In the rows, 128 means zero.
Each row of T is roughly a mix of the hidden directions of one of 4 groups.
T:
[[123 105 116 121 111 195 140 145 115 124 106  82]
 [106 110 103 120 173 151  80 102 146 105 116 152]
 [120 134 149  94 120 168 162 124 121  78 140 166]
 [ 98 120 128 113 155 137  73 106 136  81 112 103]
 [139 154 131 175 159  95 105 118 121 119  92 167]
 [101 145  95 117 117 168 113 149 129 109 185 149]
 [131 124 103  80 113 118 156 103 107 103 126 181]
 [158 154 109 150 149 111 128  99 144 167 151 177]
 [145 141 116 146 135 112 157 201 134 114 127 161]
 [114 134 105 110 123 178 157  83 164 129 145 102]
 [ 90 128 137  99  97 125 111 181 133 110 152 163]
 [171 162 110 116 148 112 119 110 169 136 116  80]
 [120 165  97 127  99 132 142 122 186  98 158 120]
 [147 119 134  95 141 147 133 102 171 119  99  72]
 [124 149 125  79  66  88 118 125 117 120 137 129]
 [ 93 119 132 120  84 158 135 131  82  89 145 106]
 [125 114 192 119 137  73 144 117 117 145 121 111]
 [126 122 123 124  74 151 124 100  73 141 105 154]
 [114 151 172 102 106 159 128 112 137  81 162 112]
 [132 160 184 162 155 145  88 140 118 143 128 142]
 [187 121 122 108 140 147 152  91  91 124 126  99]
 [166 144 162 114 148  76 128  90 116 106 149 123]
 [148  89 140 150 120 101 147 138 138 173  88 161]
 [117 138 128 108  97 115 144  74 137 153 183 135]
 [177 134 158 144 133 120  88 102 130  87 129 160]
 [138  93  95  88 130 130 128 103 146  77 133 162]
 [119 147 100 128 136 122 100 117 129 117  72 184]
 [124 122 123 129 174 171  92 138 156  84 134 105]
 [100  88 138 113 137 137  90 112  68 143 127 144]
 [121 135  97 147 167 119 178 159 135 113 149 167]
 [146 111 114 129 108  93  93  95  83 145 151 161]
 [171 115 139 140 147 145 102 135 183  93 110 106]
 [155 143 136 116 180 145 132  84 124 115 107  83]
 [156 153 114 166 136 121 163 120 133 191 112 124]
 [ 94  72  95  93 126 121 110 137 135 140 158 151]
 [159  89 115 111 166 124 149 125 113 109  93 173]
 [ 71 120 148 108  86 119 154 103 130 140 104 102]
 [ 75 113  93 112 110 113 145 146 126 114 104 176]
 [107 127 140  85  95 122 120 122 146  62 146 120]
 [121 116 146 142  82  68 121  99 101 135 151 132]
 [125  93 139  89 130 107 106  76 143 122 171 123]
 [112 159 122 104  93 135 170 163 106 135 166 106]
 [126 109 120 131  61 104 146 151 143 165 113 151]
 [125 128 158 120 134 152 164 183 124 146  86 100]
 [148 142 100 139 145 145 121 154 104  83  86 166]
 [159 128  94 145 116 150 126 111 178 114 179 127]
 [168 163 106 132  92 130 152 120 146 122 178 106]
 [106 114 141 108 120 140 185 149 140  93 163 158]
 [116 122 145 118 131 176 138 126 113 130  54 121]
 [153 104 124 158 160 132 175 160  99  90 127 121]
 [ 85 171 126  90 152 148 138 105 124 102 105 100]
 [123 147  63 170 118 127  96 117 142 126 146 153]
 [ 96 150 179 112 145  95 112 118 107 103 158 152]
 [169 117 107 126  65 106 140 109 130 166 132 131]
 [138 108 105 111 135 110 150  72 172 131 141 163]
 [ 93 117 153 134 153 149  86 107 127 165 172 126]
 [150 119  80 114 113  70 156 137 127 147 109 150]
 [ 95  96 135 148 158 147 137 162 164 136 105 168]
 [127 196 132 117 137 139 153  91 137 149 150 155]
 [188 136  83 109 137 145 163 103 119 141 122 139]
 [102 136 160  87 117 132 144 122 136 125 145 194]
 [143 117  76 111 118 115  95 130 100 164  86 138]
 [153 114 168  74 145 116 163 128 166 134 144 122]
 [132 119  84 166 122 142 135 160  85  84 129 117]
 [154 146 151  76  90  86 128 108 105 125 112 132]
 [132 156 165 157 150 168 142 148 116  94  89 134]
 [123 107 125 138 160 134  91 179 111 128 116 179]
 [ 95 144 123  99  89 146  97 107  89 106 109 158]
 [149 143 141 100 125 117 145 124  66 164  91 116]
 [179 133 144 115  86 154 108 102 114 134  94 101]
 [117 160 151 112 124 177  93 111 136  96  87 133]
 [132  90  93 141 126 121 149 145 127 197 131 112]
 [140 142 113 142  76 115 163 109 142 142 184 131]
 [140 128 147 138 192 165 120 169 133 106 118 111]
 [114 137 166 121 124  82  79 168 120 105 135 119]
 [ 88 124 120 103 141 178 114  91 135 103 146  94]
 [100 106 172 109 132 113 137  84 160 151 164 121]
 [157 159 114 134  84  97 124 130  83 145 147 160]
 [157  88  97 121 121 132 159 133  97 151 136  77]
 [ 93 105 151 158 161 110 121 153 169 109 101 153]
 [163 133 156 168 161 118 157 129 102 125 176 132]
 [120 176 146 161 139 164 156 164 114 143  99 134]
 [137 141 139 157 150 153 162 152  91 109 120 181]
 [101 152 136 117 194 150 123 152 130 102  95 132]
 [111 101 133  89 107 147 124 116 108 155  71 100]
 [148 166  94 117  92 118  95 122 167  97 142 112]
 [140 116  74 117 101 174 113 169 105 131 122 121]
 [145 119 154  68 134 152 130 166 153  97 112 116]
 [190 111 158 123 112 110 112 124 113 151  84 125]
 [102 154  70 133 123  93 145 151 136 121 144 168]
 [ 95 117 126  97 126 124 113  59 116 129  97 108]
 [149 182 113 157 106 161 144 136 143  91 104 116]
 [114 171 123 153 116 191 107 155 121 115 135 108]
 [114 166 156  74 144  85 144 127 136  99 126 128]
 [115 173 133 144  92 146 108 165 119  88 121  95]
 [ 90  89 151 155 143 112 108 146 126 184 136 121]
 [135 132 161 133 158 113 148  88 157 184 127 147]
 [125  95 146 148 162 116 164 177 130 141 169 132]
 [121 119 101 106  62 148 150 161 123 102 122 143]
 [171 132 101  95 128 177 163 103 151 133 144 134]
 [171 117 134 154 187 138 146 129 163 136  99 134]
 [143  77 111 136 118 114 117  94 156 164 154  94]
 [183 125 133  99 150 159 160 140 145 155 155 148]
 [149 187 113 153 132  98 111  84 134 148 138 142]
 [112 120 165 151 143  92 170 137 118 108 171 154]
 [101 122 153 137 163 173 100 110 161 104 121  94]
 [156 107 107  98 125 129 141 194 123  93 145 125]
 [104 147 124 135 107 150  90 161  95 128 137 184]
 [ 95 152 153 105 144  96 137 117 101 126  69 116]
 [144 176 115  86 155 143 128 123  78 130 106 114]
 [157 102 155 162 128 120 121 161  93 171 100 146]
 [123 150 133 131  91 129 195 145 160 145 115 103]
 [134 174 145 118 101  97 160 153 120  87  95 124]
 [101  81 129  83 105 107 139 169 108 147 114 129]
 [149 133 171  95 133 100 159  73 140 129 143 118]
 [116  87 150 133 107 146  95  75  97 154 129 123]
 [103 122 154 139 119  77 139 124 140 189 142 110]
 [172 183 109 145 133 141 131 117 118  89  99 143]
 [112 154 140 136 172 113 150 169 143 144 170  96]
 [ 97 130 136 122 125 176 136 145 165  97 142  79]
 [166  92  92 108 137 157 125 144  88 158 136 108]
 [ 91 126 102 103  93 140  94  87 118 110 165 123]
 [150 137 154 155 152 171 164 119  89  94 139 142]
 [ 98 107 116 101 122 160  85  90 134 101 128  92]
 [ 78 139 129 112 124 122  94  90 122 166 126  88]
 [ 98 166 152 120 137 109  78 121 111  88 141 155]
 [172 136 156 156 147 132 104 135  86 139 148  86]
 [150 122  96 151 141 135 121 125 171 166 111  75]
 [ 91 120 115 135 134 163 115 181 139 118 157 169]
 [120 128 156 123 135  94 109 163 132  91  95 179]
 [113 115  86 103 120 134 119 125 118 124  57 153]
 [118 105 161  95 118  95 127 176 152 135 160 101]
 [119 130 113 119 156 130 147 101 135 182 132  70]
 [181 143 109 112 152  95 168  90 123 132 128 144]
 [ 67 151 126 140 150 113 141 123 160 103 139 168]
 [133 143 122  87 127 124 180 114 135 118 180  97]
 [ 84 143  89 138 103 158 156 166 117 146 150 114]
 [134 163 112 146  82  93 156 151 150 104  98 112]
 [133 103 123  81 127 118 157 172 134 141 143 179]
 [119 115 127 114 128 114 108 140  67 130  78 164]
 [120 123 144 144  96 103 114 155  91 118 167 178]
 [119 116  85 181 157 167 111 114 156 120 135 136]
 [103 152 126 133 119 135 174 159 189 122 108 128]
 [155 133  94 144  89 126 179 141 158 137 106  99]
 [114 105 156 130  89 137  72  89 102 122 125 144]
 [109 117 135 157 133  97 114 173  99 182 115 116]
 [127 129 135  74 113 153 192 118 145 130 145 126]
 [118 103  70 141 117  83 123 151 140 149 113 159]
 [105 111 122 160 127 143 153 169  82  85 128 145]
 [ 90  94 115 127 138 116  94  96 164 119  90 156]
 [ 95 168 134  93 101 115 111 119 140  79 153 143]
 [134 135 102 149  97 133 120 130 113 182 172  90]
 [105 100 142 157 133 128 117 127 114 103 186 172]
 [118  84 141  93 126 121 110 116 116 166 174  97]
 [150 161 164 109 153 137 102 115 189 123 117 121]
 [116 141 137  59  96 137 127 114 148  98 144 152]
 [156 173 128 147 109 131 120 142  90 180 124 101]
 [160 135 162  98 109  80 135 136 102 113 111 167]
 [ 89 162 144 110 136 130 177 162 114 144  92 137]
 [123 169 146 117  82 134 123 131  71 119 119 159]
 [120 120 154 141 128 125 138 182 132 117 195 119]
 [ 92 132  87 122 145 150 110 130 163 115 133 183]
 [156 138 146 167 196 109 135 151 132 140 127 142]
 [ 92 101 137 115 174 138  90 127 112 121  82 145]
 [118  91 103 150 176  99 135 127 150 127 113 174]
 [142  82 100 144 126 114  85 106 170 120 100 143]
 [ 97 135 127 167 132  98 103 137  84 101  98 158]
 [190 154 122 106 147  94  89 112 133 115 127 117]
 [131 208 134 139 145 150 131 133 115 129 147  99]
 [139  99 111 134 154 113 113  67 156 155 151 153]
 [123 174 122 148 105 139 176 125 174 108 106 139]
 [ 83 132 158 140 117 125 162 108 189 137 136 137]
 [117 128 138 128 142  93 147  77 185 140 116 105]
 [177 137 148 152 153 106 114 125  90 104  85 124]
 [138  99 155 104 153 145 166 147 160 108  99  90]
 [127 143 186 119 173 137 138  99  98 150 120 104]
 [140 118 158 162 159 100  70 112 105 112 115 126]
 [ 98 117 127 130 109 104 157 136 161 156  78 167]]

Which two rows in each list fit none of the groups? Every other row fits one group, some only roughly. Give them in the order they come.
  * Z947: [122 112 160 150 115 112 108 204 136 127 116 131]
  * Z245: [193 146 145 126 131 135 132 163 147 117  86 109]
  * Z855: [126 182  81 106 122 132 168 112 127  99 135 146]
  * Z380: [105 121 107 144 126 126 159 128 161 158 130 195]
  * Z670: [121 186 123 158 160 131 115 138 103  87 155 129]
  * Z382: [ 97 123 132 148 154 184  83 125 129 106 140 157]
  * Z15: [ 76 145 155 125 101 128 124 146 165  79 137 132]
  * Z70: [122 113 126  95  98  91  96 169  97 132 158 107]
  * Z193: [120 154 138 182 126 123 168 167 141 143 149  96]
  * Z807: [115  86 138 129 186 165 127 118 127 147  94 144]

Z670; Z193
  * Z535: [169 114  97 114 133 115 186 105 135 149 101 149]
  * Z121: [129 140 176 141  99 141  99 106 120 128  99  75]
  * Z583: [163 168 109 142 157 157 129 137  92 114  97 160]
  * Z13: [145 146 110 125 122 124  84  94 170  78 109 128]
  * Z706: [157 103  81  91 108 136 158 140  93 112 139 150]
  * Z806: [115 136 167 130 119 101  85 128 140 184 151 106]
  * Z473: [115  80 133 146 147 191 147 147 135 123 111 107]
  * Z311: [130 159 141 129 126 117 157 113 151 196 118  95]
  * Z135: [137 128 113 149 153 176 107  77 163 119 153 136]
  * Z39: [159 157  88 126 178 172 130 142 131 121 137 149]
  * Z518: [163  99  96 125 139  96 115 168 126 157 105  92]

Z121; Z311
  * Z2: [124 134  62 131  99 147 101 115  87 129 106 124]
  * Z418: [147 121 163 126 149 127 116 129 160 166 136  65]
  * Z893: [145 147  97 147 144 103 127 153 156 118 123 193]
  * Z281: [107 141 102  90  93 100 142 125 149 161 143  82]
  * Z154: [104 102 106 114 116 127 152 179  81 161 137 122]
  * Z155: [137 116 111  72  92 153 100 172 120 116 121 142]
  * Z695: [171 160 116 140 168 141 107 119  76 137 118 149]
  * Z889: [158 121 137 143 104  65 105 142 148 124  86 133]
  * Z35: [154  85 164 116 176 111 117 122 123 157 149 153]
  * Z98: [ 95 161 140 127 103 118 166 190 138 139 120 135]
  * Z183: [134 145 180 129 131 123 128 156 120  69 164 126]
  * Z170: [ 99 124 117  78  91 119 165 135 109  94 129 157]

Z154; Z35
  * Z953: [103 133  81 146 125 117 115 153 172  91 122 163]
  * Z513: [ 96 136 104 115 163 145 104 116  98 122 156 182]
  * Z649: [163 115 142 137 104 135 106 139 148 149 155  63]
  * Z505: [134 168 137 134 140 104 150  90 131 186 103 111]
  * Z705: [167 162 116 134 180 146 148 159 110 140 135 158]
  * Z751: [118 126 133 127 115  98 168  72  96 127 148 164]
  * Z413: [114 167 127 135 132 149 126  98 147  83  99 177]
  * Z981: [121 125 123 139 150 141  85 170  99 129 175  94]
  * Z688: [172 165 124 102 110 138 115  75 130 103 110 110]
  * Z250: [ 80  96 119 136  72 127 117 140 166 130 122 146]

Z505; Z981
  * Z679: [ 69 111 133 136  79 105 138 142 162 134 111 138]
  * Z436: [169 110 113 115  95 120 119 139 141 106  68 155]
  * Z817: [118 103 121 131 115  75 108 175  93 141 152 110]
  * Z128: [ 98 113 126 101 163  69 153 145 132 156 147 119]
  * Z700: [152 161 133 138 154 138 117  68 124  91 147 154]
  * Z9: [107 101 114 100 153  94  87  89 150 159 125 134]
  * Z265: [182 107 108  80 140 108 160 129 122 144 147 149]
  * Z970: [ 89 178 130 151 122  92 113 117 145 165 148 148]
  * Z365: [ 81 143 157 149 109 123 123 114 108  65 131 134]
  * Z655: [137 116 138  94 155 128  88  92 163  89 112 153]

Z9; Z655
  * Z288: [103 131 111 147 133 127  88 120 132 192 169 125]
  * Z174: [120 140 108 101  92  84  96  96  90 134 112 145]
  * Z332: [ 82 149 137 110 103 146 126  84 153 127 140 173]
  * Z122: [141 146 121 145 143 195  94 117 113  88 133 134]
  * Z291: [185 123 116 118 140 116 123  95 183 114 121 107]
  * Z131: [141 123 160 146 201 107 118 122 103 124 106 127]
  * Z834: [121 116 153 152 160 157 128 121 159  90 176 101]
  * Z420: [ 85  94 117 124 108 117 179 153 132 129 171 126]
  * Z886: [130 151  87 156  93 128 152 152 110 121  80 154]
  * Z511: [117 166 111  88 134 134 157  94 103 152  93 154]
  * Z130: [153 118 109  88 176 157 146 113 144  90 116 106]
  * Z148: [149  96 127  99 113  96 167  94 157  94 109 135]
  * Z34: [ 91 136 134 107 124 164 136  74 151 123  85 128]
  * Z82: [111 130  87 145 125 176 129 120 109 144  77 156]
  * Z786: [120 135 126 138 177 141 134 126 125 123  93 195]

Z886; Z130
  * Z512: [142 132  97 153 177  86 122 128 146 150 101 162]
  * Z550: [125 155 144 101 146 151 133 152  97  79 171 114]
  * Z66: [122 185 129 124 170 121 154 121 134 110 177 119]
  * Z415: [114 163  95 151 134 157  71 136 125 100 139 151]
  * Z207: [140 124  87 130 173 139 102  99 117 131 152 177]
  * Z138: [181 116  72 107 100 136 143 112 134 121 130  99]
  * Z885: [116 124  87 119 103 127 163 112 100  68 117 140]
  * Z375: [150 108 119 119 166 115 147 106  74 140 167 152]
  * Z209: [127 139 123 111 136 147 161  90 159 120 123 193]
  * Z421: [102 108 119  82  94 168 131 145  90 120 104 143]
  * Z647: [144  79 132  81 117 138 166 109 151 113 145 103]

Z550; Z375
  * Z810: [113 128 111 133  63 103 131 112 170 115 154 109]
  * Z723: [ 77 119  79 117 107 148 118  87 144 120 111 142]
  * Z453: [123 143 153 149  73  88 150 165 139 122 146 110]
  * Z832: [121 119 112 107  82  89 114  95 146 140  78 128]
  * Z525: [122 175 145 115  98 154 185 125 126 132  95 132]
  * Z564: [135  96 111 149 158 175 145 110 141 110  81 147]
  * Z447: [102 130 132 138 106 170 127  70 126 141  94  96]
  * Z685: [144 157 124 142 129  90 106 130 182 115 171 106]
  * Z373: [ 87 135 151  86 150 137 133 122 107 160  94 167]
  * Z883: [106 144 144 164 111 169 118 124  95  72 138 127]

Z525; Z373
  * Z923: [ 95 115 142 114 147 168 149 172 103  97  99 111]
  * Z376: [143 124  93 123  87 143 106 174 116 130 160 167]
  * Z57: [102  97 157  85 115 134 170 121 172 147 126 123]
  * Z366: [170 106  88 136 131 111 112 136 184 142 100 117]
  * Z137: [187 117  90 163 115 148 153 152 133 132 145 147]
  * Z772: [149  47 125  90 138 125 131 123 122 133 130 122]
  * Z396: [122 108 138 155  88  73 137  95 136 152 123 158]
  * Z693: [158  94 143 137 140 146  97  79 154 135  96 100]
  * Z762: [105 114 131 105 108 120  76 127 133  92  80 103]
  * Z329: [126 112 120 117  89 169 136 194 119 148 139 128]
  * Z8: [106  90 115 156 148 132  99 145 186 154 120 139]
  * Z356: [ 74 146 125 150 113 121 106 165 120 177 141 114]
  * Z742: [117 161 113 153  93 141  74 130 142  94 155 143]

Z923; Z8
  * Z45: [139 110  85  92 101  93 122 144  99 118 155 161]
  * Z246: [120  98 136  63 136 131 146 115 155 152 149  94]
  * Z120: [176 131 167 137  90 143 134 140  84 137 106 147]
  * Z238: [127 162 103 145 145 158 133  90 149  89 171 118]
  * Z785: [ 89 155 127 118 102 131 121 115  81 142  83 158]
  * Z835: [132 129 103 157  98 176 117 137 123 155  77 108]
  * Z743: [120 120 144  94 123 142 135 176 163  80 149 103]
  * Z853: [106  81 177 162 151 105 139 117 145 134 100 123]
  * Z341: [115  94 140 146 163 145 134 164 135  83 165 105]
  * Z54: [125 130 152  97  97 110 121  85  73 152 137 147]

Z246; Z341
  * Z405: [ 54 117 131 122 137 149 149 100 153 134 126 153]
  * Z398: [159 140 178 124 168 151 144 163 153 121 155 131]
  * Z463: [119 135 112 137 120 171  78 116  79 116 142 158]
  * Z605: [162 114 110  98 128 177 162 113 103 138  97 103]
  * Z59: [128 128 149 183 144 114 117 177 121 122 163  97]
  * Z143: [160 110 130 134 174 148  72 162 121 111 130 119]
  * Z124: [108 132 201 134 134 124 119 102 129 152 152  98]
  * Z848: [166 135 134 129  78 127 137 187 110 105 134 139]
  * Z218: [132  84 140  92 140 110  76 111 100 157 128 137]
  * Z652: [125  89 128 105 102 135 137 178 132 149  78 110]
  * Z664: [153 174 136 151 143 104  76  99 109 109 124 146]
  * Z880: [169 131 170 150 139  92 134 105 121 110 123  79]

Z463; Z218
  * Z60: [128  65 159 134 142 120 152  96 165 146 121 119]
  * Z438: [ 64  98 142 107 164 118 144 110 134 111 151 143]
  * Z777: [150 132 130 136 134 171 155  96 118  94 137  72]
  * Z417: [136 131 191 112 115 118 104 120 103 112 174 107]
  * Z276: [ 91 151 118 110 105 113 133 124 106  88 136 187]
  * Z839: [145 146 147  79  76 108 105 107 126 100 107 121]
  * Z514: [161 128 156 118 104 127 113  86  77 108 109 100]
  * Z957: [133 159 101 130 145 180 101 154 122 107  87 109]
  * Z385: [115 135 122 140 173  90 160 144  97 178 140 132]
  * Z829: [155 117 127 100 121 149 161 133 129  62  96 134]

Z514; Z957
